128 stands for zero in the data rows.
Some points, one per row:
[128 128 102 127 153 129 103 128 103 153 127 129 128 128 129 154 128 101
 102 127 128 127 154 153 129 128  76 129 103 102 154 127 103 128 102 129
 102 128 103 128 129 127 129 154 128 127 128 129]
[128 154 128 205 101 103  51 180 129 153 127 155 180 102 180  51 128 153
 180 153 154 153 154 128 154 180 206 103  77 102 128 102 181 128 102 155
 154 102 103 128 206 101 155 128 128 101 128 103]
[128 128 154 101 153 103 103 102 103 153 127 129  77 102 155 206 128 101
 128 153 128 101 154 128 129  76  76  78 103 102 128 127 103 102 128 103
 154 154 103 128 129 127 155 154 102 127 102 129]
[102 128 102 101 153 154 103 128 103 153 101 129 103 102 129 154 128 101
 128 153 102 127 128 102 129 102 102 129 103 127 180 102 103 102 102 129
 128 128 128 128 103 127 129 128 128 127 102 129]
[128 128 102 127 153 129 103 128 129 127 101 155  77 102 129 180 102 127
 154 153 128  76 180 128 154 128 128 155 103 102 128 127 103 102 102 103
 180 154 128 128 103 153 129 102 128 127 102 154]
[ 76 128 154  75 153 129 103  76 129 127 153 129  51 102 103 180 128 127
 128 153 102 127 154 102 129  76 180 103 129 153 102 102 103 102 154 103
 154 154 154 128  51 179 129 128 102 127 128 154]
[128 128 154 127 153 129 103 154 103 179 101 129 128 102 129 154 128  76
 128  76 128 101 180 128 154  76  76 129 103 127 128 127 103 102 102 103
 128 128 103 128 103 127 129 154 154 127 128 129]
[128 154 180 127 127 180 154 102 129  76 127 129 103 128 103 102 128 205
 102 153 128 127 102  76 129 102 206 103 155 153 102 102 103 154 154 129
 180 128 154 154  77 153  78 128  77 179 102 129]
[179 102 102 101 127 129 129 128 103 127 127 155 154 128 155 128 128 101
 102 102 128 153 128 153 129 154  76 155 129 153 154 153 129 128 128 103
 102 154 103 102 154 127 155 154 128 127 154 129]
[179 128 102 101 127 129 154 128 103 127 127 155 154 128 155 102 128 153
 102 102 128 153 128 179 129 154  76 155 155 127 154 153 129 128 128 103
 102 128 103 102 154 101 155 154 128 101 154 129]
[128 128 102 127 153 129 129 128 103 153 101 129 128 102 129 180 128 101
 102 127 102 101 154 128 129 128  76 129 103 127 154 127 129 128 102 129
 128 128 128 128 129 127 129 154 128 127 128 129]
[128 128 102 127 153 129 129 128 103 153 101 155 128 102 129 180 102  76
 128 127 128 127 154 153 129 102  76 129 129 102 128 127 103 102 128 129
 128 154 103 102 129 127 129 154 128 127 128 129]
[128 128 102 127 153 129 103 128 103 153 127 129 128 128 129 154 128 101
 128 127 102 127 128 128 129 102  76 129 129 127 154 127 129 128 102 129
 128 128 103 128 129 127 129 154 128 127 128 129]
[153 128 128 127  75 129 129 128 129 127 127 129 154 128 155 102 128 127
 154 102 128 153 102 153 129 180 102 155 155 153 154 153 129 154 128 129
 102 154 103 128 154 127 129 154 154 101 154 154]
[128 128 102 101 153 129 103 128 103 153 127 129 128 128 129 180 128 101
 128 127 102 127 128 128 129 128  76 155 103 127 154 127 103 128 128 129
 128 128 103 128 129 127 129 154 128 127 128 129]
[153 128 102 127 127 154 103 128 103 153 101 155 128  76 129 154 154 101
 128 153 102 101 128 128 129 128  76 155 103 102 128 102 129 128 128 129
 128 154 103 128 103 127 104 154 154 127 128 154]
[128 128 128 127 153 129 103 128 103 153 127 129 103 102 129 154 102  76
 128 127 102 101 128 153 129 128 102 129 103 127 154 102 103 128 102 155
 128 154 128 128 103 127 129 128 128 127 128 129]
[153  50 154  75 153 154 154 128 129 153 153 129 103  76 155 154 154  76
  50 153  51 127 154 153 129 154  76 103  77 102 128 127 103  76 128 155
  50 154 103 128  77 179 129 180 128 153 128  77]
[128 128 102 127 153 129 103 128 103 127 127 129 128 102 129 128 102  76
 102 127 102 127 154 153 129 102 102 155 103 102 128 127  78 128 102 129
 128 154 103 128 129 153 129 128 128 127 102 103]
[128 128 128 127 153 129 103 128 103 153 127 129 103 102 129 154 128 101
 128 127 128 101 154 128 129 102 102 129 103 127 128 127 129 128 128 129
 128 128 103 128 129 127 129 128 128 127 128 129]
[153 128 128 153 101 103 103 128 129 127 127 129 154 128 155 128 128 127
 128 102 154 127 128 153 129 154 102 129 129 127 154 153 129 154 128 129
 102 154 103 102 154 127 129 128 154 127 128 129]
[128 154 154 101 127 154 129 128 129 153 127 129  77 128 103 154 128 127
 128 153 102  76 128  76 129 102 180 103 129 102 128  76 103 128 128 103
 180 154 154 180  77 153 129 128 128 153 128 180]
[128 128 154 101 204 129 129 154 103 127  76 129 128 102 103 154 128 127
 128 127 102 127 102 102 129 128 128 103 129 127 154 127 103 128 128 103
 180 128 180 128  77 101 129 102 128 127 102 129]
[128 128 128 153 101 103 129 154 155 127 127 129 154 128 155 102 128 127
 128 102 154 153 128 153 129 154 128 129 155 127 128 127 129 154 128 129
 102 128 128 128 154 127 129 128 154 127 154 154]
[102 154 102 127 153 129 129 154 103 153 101 155 103 128 129 180 128  76
 128 102 102 153 154 153 129 128  76 103 103 102 154 153 103 102 102 129
 128 128 103 102 103 127 129 128 154 127 128 154]
[102 128 128 127 153 154 103 154 129 153 127 155 128  76 129 180 128  76
 102 102 128 101 180 128 129 128 128 155 103 102 102 127 129 102 102 103
 128 128 103 102 129 101 155 102 128 101 128 129]
[128 128 128 127 127 129 129 128 129 179 153 129 103 102 155 128 154  76
 102 102 154 127 205 153 103 102 102 129 129  76 128 127 155  76 102 129
 128 180 154 128  77 127 129 154 102 153 128 103]
[153 154 206 101 153 180 206 128 180 102 153  77  77 205  51 102 128 231
 154 153 128 127 102  76 129 102 255 103 155 127  76 127 103 154 154 155
 231 128 180 154  77 153  78 102  77 127 154 129]
[128 180 128 101 153 154 154 128 103 153 127 129 128 102 129 180 102  76
 102 102 102 101 154 128 129 102  76 155 103 127 154 127 103 102 102 155
 102 102 128 102 129 127 129 128 128 127 102 154]
[179 102 102 127  49  77 154 154 129 127 179 181 206 179 129  25 154 179
 128 102 180 179 102 153  51 231 102 129 181 179 128 127 181 180 154 103
  76 154 128  76 154 153 155 128 154 153 179 180]
[231 102  51 153 127 154 154 128 129 153 153 129 154  50 206 154 102  24
 154 153 102 127 128 179 154 128  51 103 129  76  76 127 129 128 102 103
 102 128 128 128 129 127 129 128 102 101 128 129]
[128 154 102 101 153 154 154 128 103 153 127 129 103 128 103 180 128 127
 128 127 154  76 128 102 103  76 154 155 129 153 102 127 155  76  76 129
 154 128 103 154  77 127 104 128 102 153 102 103]
[102 128 128 127 127 103 129 128 155 127 101 129 128 102 155 180 128 127
  76 127 102 127 180 153 154 102 102 103  77 102 128 127 103 154 102 155
 154 128 103 128 129 153 129 154 128 127 102 129]
[128 154 102 153 127 129 103 102 155 153 101 129 103 102 155 154 102  76
 128 127 128 101 154 128 154 102 102 103  77 127 154 127 129 102 102 129
 128 128 103 102 129 153 129 154 128 153 102 129]
[102 154 206 127 127 129 154  76 103 153 153 155 128 179 103 102 102 127
 102 127 128 127 128  76 103  76 180  78 129 179  76  76 103 180 154 129
 180 154 128 102  25 179 129 128  25 101  76 103]
[ 76  76 154 101 101 154 103 128 103 127 101 181 103 128 180 128 128  76
  76 179 128 127 102 128  77 154  76 155  51 102 154 127  78 180 154 129
 102 180 154 154 180  76 104 154 180 153 154 103]
[255 102  76  75 101 103 129 102 103 102 127 155 180 179 155 102 179 153
 102 127 102 230 128 153 129 205  51 181 155 205 154 179 129 128 154  77
 128 180 103 102 154 101 155 180 128 101 154 129]
[179 180 255 127 153 255 255 128 255   0 179   0 128 255  26   0 179 255
 180 127 102 255  50   0 206 102 255  78 255 153  25 153 181 180 180 206
 255 102 206 206  51 101   0  51   0 127 128  77]
[128 128 102 127 179 129 129 128 129 153 101 129  77 102 103 180 128 101
 128 127 128  76 128 153 129 102 102 129 103 127 128 127 103 128 128 155
 128 154 128 154 103 153 155 154 102 127 102 129]
[153 102 102 127 101 129 129 128 129 127 127 129 154 128 155 128 128 127
 128 127 154 153 128 153 129 154 102 129 155 127 128 153 155 154 128 129
 102 128 128 102 154 127 129 128 180 127 154 154]
[128 128 102 127 153 129 103 128 129 153 101 129 128  76 129 180 128 101
 102 102 128 101 154 153 129 102  76 155 103 102 128 153 129 128 102 129
 128 128 103 128 129 127 129 154 154 127 102 129]
[128 128 102 127 153 154 154 128 103 153 127 129 103 102 129 180 128 101
 102 127 128  76 128 128 154 102 102 129 103 102 128 127 103 102 102 155
 128 128 128 102 103 153 155 128 128 127 102 129]
[153 102 128 153 153 129 154 154 155 231 127 129 154 102 129 180 128  76
  50 102  51 127 154 128 180 205  25 155  77 102 154 205  78 128 128 129
  76 102 128 128 103 179 155 102 102 127  76 103]
[153 128 154 127 204 103 129 102 129 179 127 181 128 102 155 154 154 153
 102 102 102 127 102 128 129  51  76 103 155 127 154 102 103 180 102  77
 180 154 128 128  51 127 207 128 154 153 154 180]
[102 128 154 101 153 154 180 128 129 102 127 103 103 179  77 102 128 179
 154 127 102 127 102  50 154 102 206 103 155 127 102 127 129 128 128 155
 180 102 154 154 103 101 104 102  77 127 102 103]
[153 128 102 127 127 103 129 154 129 153 127 129 128 128 129 102 128 101
 102 102 128 153 128 153 129 128  76 129 129 127 128 153 129 154 128 103
 102 128 103 154 129 127 129 128 154 127 154 129]
[102 154 154 101 153 154 154 128 129 102 127 129  77 154 103 154 128 153
 102 127 102 101 128  76 129 102 180 103 155 127 128 102 103 128 128 155
 154 128 154 154 103 127 129 102  77 153 102 129]
[205 154 102 101 153 129 129 154 103  76 101 129 103 154 129 128 102 101
 102  76  51 127 154 128 154 205  25 103 181 179 154 153 103 102 128 155
 102 180 103  76 129 127 155 154 102  76 102 103]
[128 128 128 127 153 129 103 128 103 153 127 129 103 102 129 180 128 101
 102 127 102 101 154 128 154 128 102 129 103 102 154 127 103 128 102 129
 128 154 103 128 129 127 129 154 128 127 102 129]
[128 102 102 153   0   0 206 102 180  24 179 181 255 231 103   0 154 255
 205 153 255 230  25 153  25 255 206 129 232 179 102 153 232 205 180  26
  25 154 206  76 206 179 129  76 206 101 231 206]
Here are 10 more points, each followed by its number:
[128 154 102 101 179 154 129 102 103 179 101 129 128 128 129 154 154 101
 128 153 102 101 154 128 154 128 102 155 155 127 128 127 103 128 102 129
 102 128 128 154 103 101 155 154 154 127 154 154] 0
[153 102 128 153 153 129 103 154 129 153 127 129 128 102 155 154 102 101
 128 127 128 127 128 179 129 128 102 129 129 127 154 127 129 128 102 129
 102 128 103 102 154 127 129 128 154 153 128 129] 1
[102 128 128 101 153 154 129 128 103 127 127 155 103 128 103 180 102 127
 102 127 102 101 102 102 129 102  76 155 103 153 128 127 103 128 154 129
 102 102 128 154 103 127 129 154  77 153 102 129] 2
[153  76  76 127 153 129 154 128 103 127 127 181 128 179 103 154 128 127
 128 102 102 179 128 128 129 128 102 155 103 127 154 153 103  76 154  77
 128 102 128 128 180  50 129 205 128 127 154  77] 3
[128 154 206 101 153 180 180 102 180  76 153 103 103 154  77 128 128 205
 154 153 102 127 102  76 129  76 231 103 155 153 102 102 129 128 154 129
 205 154 180 154  77 153  78 102  51 153 128 129] 4
[153 180 255 153 127 255 255 128 255   0 153  51 103 205  51   0 128 255
 180 102 102 205  25   0 206 154 255 103 206 153  50 127 181 128 205 206
 255 128 206 154 103 127  26  51   0 127 128  77] 5
[128 102 128 153 153 129  77 128 129 153 127 129 103 102 129 154 128 101
 128 102 128 101 128 153 154 128 102 129  77 102 102 127 129 128 128 129
 128 154 103 128 129 153 155 128 154 153 102 129] 6
[128 128 128 127 153 129 103 128 103 153 127 129 103 102 129 180 128 101
 102 127 102  76 154 128 129 102 102 129 103 127 128 127 103 102 102 129
 154 154 128 128 103 127 129 128 128 153 102 129] 7
[ 76 128 154 127 204 129 129 128 129 153 101 181 154  50 180 206 154  50
 102 127 102 127 128 128 103 102 102 129  77 102 180 102 129 180 102 103
 128 154 128 102 103 101 104  76 154 127 179 103] 8
[128 128 128 179 204  77 129 102  25 102 101  77 128  50  77 180 128 101
  76 179 154 127 102 153 154 128 154 155 103 127 102 153 103 128  50 129
 128 128  77  76  77 127 181 180 128 127 128 103] 9
Which three of these numbered points are nearest to each point below, ignoring the 3 directions in which the first points spread most? Their numbers follow each, nearest first.
[ 50 154  76 153 127  77  77 128 129  50 153 129 206 231 155  77  76 205
 205 102 154 205 102  24 103 102 231 129 129 153 102 153 155  50 154 155
 154   0 154 180 255  50 104 128   0 101 128   0] > 3 2 5
[128 128 128 127 153 129 103 128 103 153 127 129 103 102 129 154 128 101
 102 127 102 101 154 128 129 102 102 129 103 127 128 127 103 128 102 129
 154 154 128 128 103 153 129 128 128 127 102 154] > 7 4 6
[128 128 102 127 153 129 103 128 103 153 127 129 128 128 129 154 128 101
 102 127 102 127 154 128 129 128  76 129 103 127 154 127 103 102 128 129
 128 128 103 128 129 101 129 154 128 127 128 129] > 7 4 1
[102 154 180 153 101 180 206 128 232  24 153  51 128 179  77  51 128 255
 180 102 102 179  76   0 180 102 255 129 181 127  76 102 155  76 154 181
 154  51 206 154 129  76  52  76  25 127  76  51] > 5 1 7
[102 128  25 127 153  77 103 102 103 102 127 103 128 154 206 154 102 153
 180 127 154 153 102 128 154 128 102 129  77 127 154 153  78  76 128 155
 128  25 128 128 206  50 155 154  77 127 154  25] > 3 2 1
[ 24 205 180 127 153 154 154 154 180  50 179  77 206 231 103   0 128 231
 205 102 128 179  50   0 180  76 255 103 155 102  76 102 181 128 128 181
 154   0 128 180 154  76  52 128  51  50 102  77] > 5 1 2
[102 128 128 101 153 129 129 128 103 127 127 129 128 154 129 128 102 127
 154 127 102 127 102  76 129 102 128 155 103 127 128 127 129 102 154 129
 128  77 128 154 129 101 129 128  77 127 128 103] > 2 7 4
[ 50  76  76 153   0   0 206 102 206   0 179 206 255 255 103   0 128 255
 255 179 255 230   0 153   0 255 255 129 255 179  50 127 255 231 205  26
   0 102 255 102 255 179 129  25 232 101 255 206] > 2 4 7
[102 128 128 153 153 154 103 128 103 153 101 129 103  76 155 180  76 101
 102 153 102 101 128 153 154 102 102 129 103 102 128 127 129 128 102 129
 128 128 103 128 129 127 129 128 154 127 128 129] > 1 7 6
[128 102 180 101 153 154 180 154 155 153 101 129  77 128 103 180 102 127
 102 153 102 153 128 102 154 102 180 103 181 153 128 127 129 128 154 129
 180 206 180 128 103 205 104 102  77 153 102 129] > 4 7 1
[128 128 128 127 153 129 103 128 103 153 127 129 103 102 129 154 128 101
 102 127 102 101 154 128 129 102 102 129 103 102 154 127 103 128 102 129
 128 154 128 128 129 127 129 128 128 127 102 129] > 7 4 1
[ 50 128 102 127 153 103 129 154 155  76 153 103 180 205 129 102  76 205
 180 102 154 179 102  24 103 128 206 129 129 127 128 102 155  76 128 155
 154   0 154 154 206  50 129 128  51 101 128  25] > 3 2 1
[128 128 128 127 127 129 103 128 103 153 127 129 128 102 155 154 128 101
 102 127 128 101 154 153 129 128 102 129 103 127 128 127 129 128 102 129
 128 154 103 128 129 127 155 154 154 127 128 129] > 7 6 1
[102 154 102 179 127 129 129 154 155 127 127 129 180 102 180 128 102 101
 180 127 154 179 128 179  77 102 128 155 155  76 128 127 181  76 128 129
 102 102 103 102 180 127 129 102 154 127 128 154] > 1 5 7
[128 128 102 127 153 129 103 128 103 153 101 129 103 128 129 154 128 101
 102 127 102 101 128 128 129 102 102 129 103 127 128 127 129 102 102 129
 128 128 128 128 129 127 129 154 128 127 128 129] > 7 1 4
[128 154 128 101 179 129 129 128 103 153 101 129 103 154 129 180 102 127
 128 153 128 101 128 102 129  76 102 129 129 102 128 102 103  76 154 155
 102 102 128 180 103 127 129 128 102  76 102  77] > 2 7 0
[102 128 128 127 153 180 129 128 129 102 127 103 128 179  77  77 128 153
 154 127 128 153  76  50 129  76 180 129 129 102 102 127 155  76 154 155
 154  51 180 154 129 101  78 102  51 127 102 103] > 2 7 3
[102 154 128 127 101 103  77 154 103 153 127 155 103 102 129 180 102 127
 102 102 128 101 154 153 154 128 102 155 103 127 154 153  78 102 102 129
 128 154 103 102 129 101 155 154 128 127 128 103] > 7 4 1
[128 102 128 101  75 103 129 128 155 102 127 129 180 128 155  77 128 153
 154 102 154 179 128 153 129 180 128 129 129 102 102 127 155 180 128 129
  76 154 103 128 180 127 155 102 154  76 154 154] > 6 1 7
[102  76 128 127 179 154 129 128 103 179 153 155  51  76  77 180  76 101
 102  76 128  76 128 179 103 128  25  78  77 102 102 153  78 154 154 129
 102 128  51 128 129 153 129 128 128  76 128 103] > 6 2 1
[153 154 180 101 153 154 154  76 155  50 153 103  51 154  77 154 154 179
 128 153 102 101 128  76 154 102 180  78 155 153 128 102 103 102 154 103
 231 180 180 154  77 179 104 128  77 153 128 154] > 4 7 6
[179 102 102  75  75 129 154 128 103 127  76 129 154 154 155 102 128 127
 102 153 128 205 128 153 129 205  51 181 155 153 154 127 129 154 154  77
  50 154 103 102 129 127 129 128 154 101 179 180] > 0 4 7
[128 128 128 127 153 129 129 102 103 153 127 129 103 128 103 154 128 101
 102 127 102 101 128 153 129 102  76 129 129 127 128 102 103 128 128 155
 154 128 128 128 103 101 129 128 128 127 102 129] > 7 1 4
[ 50  76  76 179   0   0 206 102 206   0 205 181 255 255 129   0 128 255
 255 179 255 230   0 128   0 255 255 129 255 205  76 153 255 231 205  26
   0 102 255 102 255 205 129  25 232 127 255 206] > 2 1 4
[128 128 128 127 153 129 103 128 103 153 101 129 103 102 129 154 128 101
 128 127 102 101 154 128 129 102 102 129 103 127 128 127 103 128 102 129
 128 128 128 128 103 127 129 128 128 127 102 129] > 7 1 4
[128 128 128 127 153 129 129 128 103 153 127 129 103 102 129 180 128 101
 102 127 102 101 154 128 129 102 102 129 103 127 128 127 103 128 128 129
 154 128 128 128 103 127 129 154 128 127 102 129] > 7 4 1
[128 180 128 205 127 129  77 154 155 153 127 129 154  76 129 128 128 127
 154 153 102 127 180 153 103 102 128 129 129 102 128 102 155 128  76 181
 102 128  77 154 129 127 129 128 154 127 128 129] > 1 7 6
[128 128 102 205 127 129 103 102 129 127 127  77 128 102 155 154 128 127
 180 153 128 127 102 128 154 180 128 129  51 102 128 102 103 102 154 155
  50 128  77 154 154  76 155 154 154  50 128 154] > 6 5 1
[128 154 128 101 153 129 129 128 103 153 101 129 103 128 103 154 128 101
 102 127 128 101 128 128 129 102 102 129 129 127 128 127 103 102 128 129
 154 128 128 128 103 127 129 128 102 127 128 129] > 7 4 2
[128 128 102 127 153 129 103 128 103 153 127 129 103 102 129 154 128 101
 102 127 102 101 128 128 129 128  76 129 103 127 128 127 103 128 128 129
 128 128 103 128 129 127 155 154 128 127 128 129] > 7 6 4
[128 128 102 127 153 129 103 128 103 153 127 129 103 128 129 154 128 101
 102 127 128 101 128 153 129 128  76 129 129 127 154 127 129 128 128 129
 128 154 103 128 129 127 129 154 128 127 128 129] > 7 1 4
[128 128 128 127 153 129 103 128 103 153 101 129 103  76 129 180 128 101
 102 153 102  76 154 128 129 102 102 129 103 127 154 127 103 128 102 129
 154 154 103 128 103 127 129 128 128 127 102 129] > 7 4 1
[128 128 128 153 101 129 103 154 155 127 127 129 154 102 155 102 128 127
 154 127 154 127 154 153 129 154 154 129 129 102 128 127 155 154 128 129
 102 128 103 102 154 127 129 128 154 127 128 129] > 1 6 7
[ 50 154 102 127 127 103 103 128 155  50 153 103 180 231 155  51  76 231
 231 102 128 205  76   0 129 102 231 103 129 127 102 153 155  76 154 181
 128   0 180 180 232  50 104 102  25 101 102   0] > 3 2 5
[128 128 128 127 153 129 103 128 103 153 127 155 103 128 129 154 128 101
 102 127 128 101 154 128 129 102  76 129 103 127 154 127 103 128 102 129
 128 154 103 128 129 127 129 154 128 127 128 129] > 7 4 1
[128 154 128 127 153 129 129 128 103 153 127 129 103 128 129 180 128 101
 102 127 128 101 128 128 129  76 102 129 103 102 128 102 103 102 128 129
 180 154 128 128  77 153 104 128 102 153 102 129] > 7 4 1
[153 128 102 153 127 129 129 154  77 153 127 103 128 154 155 154 128  76
  76 127  77 101 154 128 129 102  76 129 103 102 102 127 103 128 102 129
 128 128 103 128 154 127 129 102 128 127 154 154] > 7 1 6
[153 128 102 127 127 129 103 128 103 153 127 129 128 128 129 154 128 101
 102 127 128 127 154 153 129 128  76 129 103 127 128 127 103 128 128 129
 102 128 103 128 129 127 129 154 128 127 128 129] > 7 1 4
[128 128 128 127 127 129 103 128 103 127 127 129 128 102 129 154 128 101
 128 127 102 101 154 153 129 128  76 129 103 127 128 127 103 128 128 129
 128 128 103 102 129 127 129 128 128 127 128 129] > 7 4 1
[102 102  76 153   0  25 180  76 155 127 179 155 255 179 129  25 128 179
 180 127 232 179   0 205  77 231 231 155 181 153 128 153 207 255 154  77
  50 154 154  76 154 205 129  51 255 127 205 180] > 6 1 7
[128 128 102 127 153 129 103 128 103 153 127 129 103 102 129 154 128 101
 102 127 128 101 128 128 129 128  76 129 103 127 128 127 103 128 128 129
 128 128 103 128 129 127 129 128 128 127 128 129] > 7 6 1
[153 128 180 101 153 154 154 102 155 102 127 103  77 128  77 154 128 153
 128 153 128 101 128 102 129  76 180 103 129 127 102 102 103 128 154 129
 180 180 180 154  77 153 104 102  77 153 128 129] > 4 7 6
[128 128 154 127 153 129 103 154 103 153 127 129 103 102 129 154 128 101
 128 127 102 101 154 153 129 102 102 129 103 102 128 127 103 102 128 129
 154 128 103 128  77 127 129 128 128 127 128 154] > 7 1 4
[153 128 255  75 153 206 232  76 180  50 179  51 103 179  77  77 154 231
 128 153 128 153 128  76 154 102 255 103 232 153  76 153 129 154 180 155
 205 154 206 180  51 153  78 102  25 153 128 103] > 4 7 1
[128 128 128 127 153 129 103 128 103 153 127 129 103 102 129 180 128 101
 102 127 102 101 154 128 129  76 102 129 103 127 128 102 103 102 128 129
 154 128 128 128 103 153 129 128 128 127 102 154] > 7 4 1
[128 128 102 127 127 129 129 128 103 153 127 155 128 102 155 154 128 101
 128 127 128 127 154 153 129 128  76 129 103 127 128 127 129 128 128 129
 128 154 103 128 129 127 129 128 154 127 128 129] > 7 4 1
[102 128 128 101 153 154 103 128 103 127 127 129 103 128 103 180 128 127
 102 127 128 101 128 128 129 102 102 129 129 127 128 102 103 128 128 129
 128 102 128 128 103 101 129 154 102 127 102 103] > 2 7 1
[102 128 128 127 153 103 154 102 103 127 127 103 154 179 103 102 128 153
 180 153 102 153 128  50 129  76 154 103 103 127 128 153 129 102 128 155
 128  51 128 154 154  76 129 128  77 101 128 103] > 3 2 7
[128 128 128 127 179 103 103 102 103 127 101 129 128  76 129 154 154  50
 102 127 128 153 128 153 180 154 102 129 103 102 102 127 103 128 102 129
 128 154 103 102 103 127 155 154 180 153 128 129] > 6 7 1
[128 128 102 127 153 129 129 128 103 127 127 129 103 128 129 154 128 101
 128 127 128 101 128 128 129 102 102 129 103 127 128 127 103 128 128 129
 128 128 128 128 129 127 129 154 128 127 128 129] > 7 4 1
[102 128 154 179 127 103 129 154 155 102  76 155 154 179 129 102 128 153
 180 102 180 101 128 128 129 154 154 155  77  76 102 179 181 205 102 181
 128  77 128 128 206 101 129 102 180 153 179 129] > 6 1 5
[ 50 154 128 153 127 154 129 154 180  50 127  77 180 231 129  51 102 255
 205 102 128 205  76   0 129 102 255 103 129 127 102 127 181  76 154 181
 128   0 180 180 180  50 104 102   0 101 128  25] > 3 5 2
[102 128 128 127 153 103 129 128 103 153 127 129  77 102 103 180 154 101
  76 127 102 101 180 102 154  76 128 129 103 127 154 102 103 102 128 129
 154 154 154 128 103 101 129 128 102 127 102 129] > 7 4 1
[102 128 128 127 153 206 129 102 129 102 127  77 128  76 129 232 102  76
 128 102 128  76 154 179 103 102 128 207 103 127 154  76  78 102 128 103
 154 154  77 102 103 101 104 128 154  76 179 129] > 4 1 7
[153 102 128 127 101 103 103 128 129 102 127 129 180 154 155 102 154 101
 128 127 128 153 102 153 103 180  76 155 155 127 128 153 129 154 102 103
 102 154 103 102 154 127 129 128 154 127 128 129] > 7 1 6
[128 128 128 127 153 129 129 128 103 153 101 129 103 102 129 180 128 101
 102 127 102 101 128 128 129 102 102 129 103 127 154 127 103 128 128 155
 128 128 128 128 103 127 129 128 128 127 102 129] > 7 1 4
[179 154  76 127 101 103 129 128 129 127 153 155 128 128 155 154 128  76
 102 102 180 101 102 153 129 180 102 155 155 127 128 153 129 128 128 155
  76 154 103 128 103 101 129 102 180 153 154 154] > 7 1 6
[153 102 102 127  24  77 154 128 155 102 127 155 206 179 129  51 154 153
 154 102 154 179 128 179 103 205 154 129 206 153 128 153 155 180 154 103
  76 180 154 102 154 101 104 154 206 127 179 154] > 7 4 0
[179  76 128 127 153 154 129 128  77 102 101 155 103 179 129 128 102 153
 154 102 128 153 154 128 129  76  25 155 129 153 128 102 155 154 128 129
 128 102 128 154 154 101 129 180 154 153 128 129] > 2 7 1
[128 128 102 127 153 129 103 128 103 153 101 129 103 102 129 154 128 101
 128 102 102 101 154 153 129 128 102 129 103 127 154 127 103 102 102 129
 128 154 128 128 129 127 155 154 128 127 128 129] > 7 4 1
[153 154 231  75 127 206 180 102 180  76 153  77  77 154  26 102 154 205
 128 153 102 127  76  76 154  76 255  78 155 153  76 127 129 128 154 129
 231 180 180 180  51 179 104  76  77 153 154 129] > 4 7 6
[128 128 102 127 153 129 129 128  77 153 101 155 128 102 129 154 128 101
 128 102  77 101 154 128 129 102 102 129 129 127 128 153 129  76 102 155
 128 128 103 102 129 127 129 128 102 153 128 129] > 7 4 1
[102 154 102 101 179 154 154 128  77 127 153  51 128  76 129 180  76  76
 102 102  77 127 154 128 129 154  25 155 129 153 154 102  78 154 154 129
  76 102  51 128 154 153  52 128 102  76 128  77] > 2 1 4
[ 50  76  76 179   0   0 206  76 206   0 179 206 255 255 129   0 128 255
 255 179 255 230   0 153   0 255 255 129 255 179  76 127 255 231 180  26
   0 102 255 102 255 179 129  25 232 101 255 206] > 2 1 4
[179 128 255  75 153 232 180  76 180  76 179  77 103 179  77 102 154 205
 154 179 102 127 128  76 129 128 255 103 181 205 102 153 103 128 180 129
 231 206 180 180  25 179  78  51  51 153 154 129] > 4 7 1
[153 128 102 127 153 129 129 128  77 127 127 129 128 102 129 154 128 101
 128 127 102 127 154 153 129 128  76 129 129 127 128 127 103 128 102 129
 102 128 103 128 129 127 155 154 128 127 128 129] > 7 1 4
[102 128  76 127 153 103  77 128 103 102 127 129 154 179 155 128 102 127
 154 127 128 153 128 102 103 128 102 129 103 153 128 127 129  76 128 155
 128  25 128 154 180  76 129 154  51 101 128  51] > 3 2 7
[128 128 128 153 127 129 103 154 129 153 127 129 103 102 155 154 128 101
 128 127 128 127 154 153 154 128 102 103 103 102 128 127 129 128 102 129
 128 128 103 102 129 127 129 128 154 153 128 129] > 1 6 7
[128 128 102 127 153 129 129 128 103 153 127 129 103 128 129 154 102 101
 128 127 128 101 128 128 129 102 102 129 103 127 154 127 103 102 128 155
 128 128 128 128 103 127 129 154 102 127 102 129] > 7 4 1
[153 180 154 127 153 129 103 128  77 153 127 155 128 128 103 180 179  76
 102 102 128 153 102 128 103 205 102 129  77 102 128 153 129 154 154 155
  76 128 103 102 154 153 104 180 180  76 128 129] > 6 7 2
[102 154 102 127 127 129 129 102 232   0 153 129 154 179 129  51 102 205
 180 102 128 179 128  24 129 102 206 155 155 127  76 127 155  76 128 155
 154  25 206 206 180 101 129 102  51  76 102  51] > 3 5 2
[128 128 102 127 153 129 103 128 103 127 127 129 103 128 129 154 128 101
 128 127 128 101 128 128 129 102  76 129 103 127 154 127 103 102 128 129
 128 128 103 128 129 127 129 154 128 127 128 129] > 7 4 1
[102 128 102 101 153 129 103 128 103 153 127 155 103 102 129 180 102 101
 128 127 128 101 128 153 129 102 102 129 103 127 128 127 103 102 102 129
 154 128 128 128 103 127 129 154 128 153 128 129] > 7 4 1
